data = [ -7   8   7  33  10 -14  12  -4 -16  11   5   1  12   3]
The entry just right of 7 -> 33
The entry just left of 1: 5
Give the entry just left of -14.
A: 10

grid =
[[ -4  -2   0   0  -3  -1  -1   1  -3   2   2  -1  -1  -1  -2   0]
 [  1   0  -2  -1   0   1   3  -1   2  -5  -5  -4   4   3   2  -2]
 [  0  -1  -1  -1  -2   0   0  -1   0   1  -1  -1   0   0   0  -1]
 [ 15  10   6   8  31   4  17   2  16 -36 -15  -3  24  13  17   2]
 [  2   7   9  12  24   1  12   8   6 -30  -5  -3  18  10  13   7]
 [ 13  -2 -11 -14 -12   3  -3 -14   6  15  -9   1  -6  -2  -5 -11]
 [ -8  -2   1   3  -1   0   3   4  -3  -8  -1  -6   5   4   1   1]
 [-18 -12  -8  -5 -28  -2  -7  -1 -14  15   3 -10  -9  -2 -11  -4]
 [ 15   5  -1  -2  13   4   9  -5  12 -15 -13  -2  12   7   8  -4]
 [ -8  -4  -2   0  -8  -1  -2   1  -5   3   2  -4  -2   0  -3   0]
 [ -6  -3  -2   2  -2   1   6   2  -1 -12  -6 -10   8   7   2  -1]
 [-26 -10  -1   3 -22  -4  -8   7 -18  12  12  -8  -9  -4 -10   3]
 [ -6  -2   0   1  -4  -1  -1   2  -4   0   1  -3   0   0  -1   0]
 [ 17  -8 -25 -22 -21  10  12 -22  13  -6 -36 -22  12  15   0 -25]]
The second-last entry, reading row by row is 0
The last entry, reading row by row is -25
What is the entry in the top-left corner? -4
What is the top-right entry? 0
What is the third entry on the main diagonal? -1
What is the fifth entry, reading row by row? -3
The entry directly below the largest entry: 24
The bottom-left entry: 17
The entry directly below 16: 6
What is the fifth-last entry, reading row by row? -22
What is the entry directly above the largest entry? -2
The 2nd entry in reading order -> -2
What is the entry just right of the largest entry? 4
The bottom entry of the column that holds the largest entry: -21
What is the entry just left of the largest entry? 8
The first entry in the row that holds the largest entry -> 15
What is the 3rd entry on the diagonal from the top-right corner? 0
What is the 4th entry, reading row by row? 0

W =
[[-16   7  21  21  29  39  24]
 [  9  -1 -35 -35 -40 -15 -31]
 [-23 -19  43  43 -32 -23   1]
 [-32 -32  31  31 -31   2  -6]
 [-10  28  33  33  -6 -20  29]
 [-14  40  -8  -8 -33  23  -1]
 [-23 -40   5   5   2  29  -8]]
The largest entry in the first row -> 39
Find the third entry from the end, reading row by row.
A: 2
Find the top-left entry.
A: -16
The 3rd entry on the diagonal from the top-right corner is -32
Find the entry in the bottom-right corner.
A: -8
The top-right entry: 24
Find the second entry, reading row by row.
A: 7
The third entry in reading order -> 21
The entry directly below the centre entry: 33
Find the entry just right of -19.
A: 43
The fourth entry, reading row by row -> 21
The entry directly above -33 is -6
Find the smallest entry in the last column.
A: -31
Find the smallest entry in the first column.
A: -32
The entry just left of the centre entry is 31
Find the entry directly below -15.
A: -23
The entry just right of 40 -> -8

Questions about the grid below. Rows and columns are numbered from 0.
1) What is the entry at row 2, column 0?
2) What is the entry in the top-left corner?
3) What is the entry in row 2 and column 2?
4) What is the entry directly above the smallest entry?
5) What is the entry directly above -171.66?
6) What is the entry just left of the centre entry?
7) What is the entry just left of the largest entry?
8) What is the entry directly below the smallest entry?
[[ -80.04   27.37  -52.79  -83.04 -212.54 -172.60  -67.87]
 [  10.71 -130.01 -104.68 -218.65 -140.74 -158.04  -30.03]
 [  69.11  -75.94   30.34  -43.87   56.37   81.04  -70.43]
 [-203.65    2.79 -110.96  -30.70   67.01 -108.36   12.36]
 [  18.86  -61.84 -214.96  -34.66   -8.72 -106.48 -104.71]
 [ -48.98  -25.24  -72.16  -71.22  -36.92    6.40  -58.72]
 [  47.26  -64.14  -48.84 -191.49  138.69  -74.39 -141.93]
 [-111.10 -138.84 -155.34  -47.85 -171.66   18.61   16.66]
 [  31.59 -198.92   29.87   39.63   23.79 -153.55   81.90]
 [ -15.04  118.84  -72.63   97.59   44.73  -93.26   76.27]
 [-119.76  -23.52  212.75 -191.05  -46.17   15.69   17.89]
 [-133.76   84.37  -84.29 -137.65   44.42 -181.74 -260.94]
 [ -48.81 -113.75   34.50    2.72 -149.50  -33.43 -185.64]]
1) 69.11
2) -80.04
3) 30.34
4) 17.89
5) 138.69
6) -48.84
7) -23.52
8) -185.64

[[ 0.03 -0.16  0.05  0.09 -0.09 -0.16  0.02 -0.13  0.15  0.15]
 [-0.13 -0.03 -0.08 -0.05  0.19 -0.18  0.07  0.10 -0.06 -0.15]
 [-0.08  0.04 -0.03 -0.01  0.10 -0.08 -0.01  0.02 -0.17 -0.10]
 [-0.16  0.00 -0.13 -0.17  0.06  0.09 -0.18  0.14 -0.28  0.18]
 [ 0.01 -0.05  0.03 -0.02 -0.13 -0.23  0.13 -0.19 -0.17  0.16]
 [-0.05  0.02 -0.14 -0.11  0.01 -0.04 -0.07  0.01  0.12 -0.24]]
Find the first entry of the smallest entry's row.
A: -0.16
The smallest entry in the last row: -0.24
The second largest entry is 0.18
The 3rd entry on the diagonal from the top-right corner: 0.02
Find the entry in the top-left corner.
A: 0.03
Find the entry just right of the largest entry.
A: -0.18
Find the top entry of the column that holds the largest entry.
A: -0.09
The first entry in the row that holds the largest entry -> -0.13
The second entry on the main diagonal is -0.03
The bottom entry of the column that holds the smallest entry is 0.12
Find the entry directly above the smallest entry.
A: -0.17
Find the entry just left of the largest entry.
A: -0.05
The entry directly below 0.13 is -0.07
Find the 3rd largest entry.
A: 0.16
The maximum -> 0.19
The entry just left of -0.06: 0.10
Find the smallest entry.
A: -0.28
The top-right entry is 0.15
The entry directly above -0.10: -0.15
The entry just right of -0.07: 0.01
Find the entry directly above -0.19.
A: 0.14
The entry just left of -0.15 -> -0.06
Find the second entry in reading order.
A: -0.16
Find the entry in the bottom-left corner.
A: -0.05
Find the entry directly below 0.19.
A: 0.10
